140 60 76 100 19
70 147 138 116 164
55 63 84 99 108
|
140 60 76 100 19
55 63 84 99 108
70 147 138 116 164

174 102 152 128 124 43 59
134 126 150 144 126 49 44
54 120 87 126 83 129 97
61 88 44 88 56 151 138
54 83 73 100 67 138 110
|
54 83 73 100 67 138 110
61 88 44 88 56 151 138
174 102 152 128 124 43 59
54 120 87 126 83 129 97
134 126 150 144 126 49 44

117 72 64 93 63
100 94 88 119 106
129 44 24 92 35
100 108 96 108 100
102 88 78 80 60
90 132 144 92 126
80 131 141 108 134
73 144 173 109 166
|
129 44 24 92 35
117 72 64 93 63
102 88 78 80 60
100 94 88 119 106
100 108 96 108 100
80 131 141 108 134
90 132 144 92 126
73 144 173 109 166

114 155 69 132 73 136 68 129 164
119 66 96 46 149 87 127 102 68
|
119 66 96 46 149 87 127 102 68
114 155 69 132 73 136 68 129 164

120 155 74 62 117 105 86 120 156 53 138 79 173
108 92 110 105 72 82 97 115 67 79 76 135 139
94 111 106 103 87 129 98 88 106 101 87 90 91
96 78 106 87 92 88 78 108 117 76 87 92 66
79 87 61 139 68 83 68 71 90 101 87 79 40
85 117 114 81 83 115 96 119 102 106 93 97 107
|
96 78 106 87 92 88 78 108 117 76 87 92 66
79 87 61 139 68 83 68 71 90 101 87 79 40
108 92 110 105 72 82 97 115 67 79 76 135 139
94 111 106 103 87 129 98 88 106 101 87 90 91
85 117 114 81 83 115 96 119 102 106 93 97 107
120 155 74 62 117 105 86 120 156 53 138 79 173

155 100 71 113 153
79 34 160 81 103
91 108 90 97 109
116 137 57 101 131
31 150 27 82 56
118 52 42 116 135
72 140 114 80 65
107 74 155 94 91
177 86 125 124 77
150 53 93 129 79
125 32 163 69 133
121 179 120 113 100
|
125 32 163 69 133
79 34 160 81 103
118 52 42 116 135
150 53 93 129 79
107 74 155 94 91
177 86 125 124 77
155 100 71 113 153
91 108 90 97 109
116 137 57 101 131
72 140 114 80 65
31 150 27 82 56
121 179 120 113 100

121 94 75 129 42 76 141 138 80 111 80 80 92
107 78 97 96 76 49 76 82 126 82 51 82 117
|
107 78 97 96 76 49 76 82 126 82 51 82 117
121 94 75 129 42 76 141 138 80 111 80 80 92
